array([[-0.27,  0.07,  0.41, -0.38],
       [ 0.24,  0.60,  0.39,  0.10],
       [-0.08, -0.35, -0.23, -0.29]])
|
array([[ 0.60,  0.39],
       [-0.35, -0.23]])

array([[ 0.48,  0.55,  0.08, -0.42],
       [-0.03,  0.13,  0.11, -0.39],
       [ 0.12, -0.37,  0.07,  0.12],
       [-0.09,  0.26,  0.25,  0.13],
       [-0.45,  0.20,  0.03, -0.34]])
|
array([[ 0.13,  0.11],
       [-0.37,  0.07]])

array([[ 0.23,  0.47,  0.03],
       [-0.07,  0.55,  0.28],
       [ 0.06, -0.46, -0.26],
       [-0.04,  0.25, -0.16]])
|
array([[ 0.55,  0.28],
       [-0.46, -0.26]])

array([[ 0.22, -0.15,  0.00, -0.35, -0.20],
       [-0.11,  0.04,  0.03, -0.55, -0.22],
       [-0.21,  0.02,  0.01, -0.44, -0.19],
       [ 0.35, -0.21,  0.47,  0.04, -0.25]])
|
array([[0.04, 0.03],
       [0.02, 0.01]])

array([[ 0.00,  0.03, -0.15,  0.64],
       [-0.21,  0.04, -0.15,  0.65],
       [ 0.06,  0.03, -0.16,  0.62],
       [ 0.12,  0.03, -0.16,  0.60],
       [-0.07,  0.04, -0.16,  0.65]])
|
array([[ 0.04, -0.15],
       [ 0.03, -0.16]])

array([[ 0.05,  0.05,  0.05],
       [-0.30, -0.13, -0.23],
       [ 0.01,  0.03,  0.02],
       [ 0.10,  0.62,  0.14]])
|
array([[-0.13, -0.23],
       [ 0.03,  0.02]])

array([[-0.15, -0.45,  0.15,  0.03, -0.20],
       [-0.11,  0.13,  0.00,  0.56, -0.14],
       [-0.11,  0.36, -0.35, -0.29, -0.12],
       [-0.03,  0.22,  0.07,  0.39,  0.04]])
|
array([[ 0.13,  0.00],
       [ 0.36, -0.35]])

array([[-0.03, -0.62,  0.39,  0.01, -0.06],
       [ 0.21,  0.06, -0.13,  0.39,  0.43],
       [-0.04, -0.62,  0.39,  0.01,  0.43]])
|
array([[ 0.06, -0.13],
       [-0.62,  0.39]])
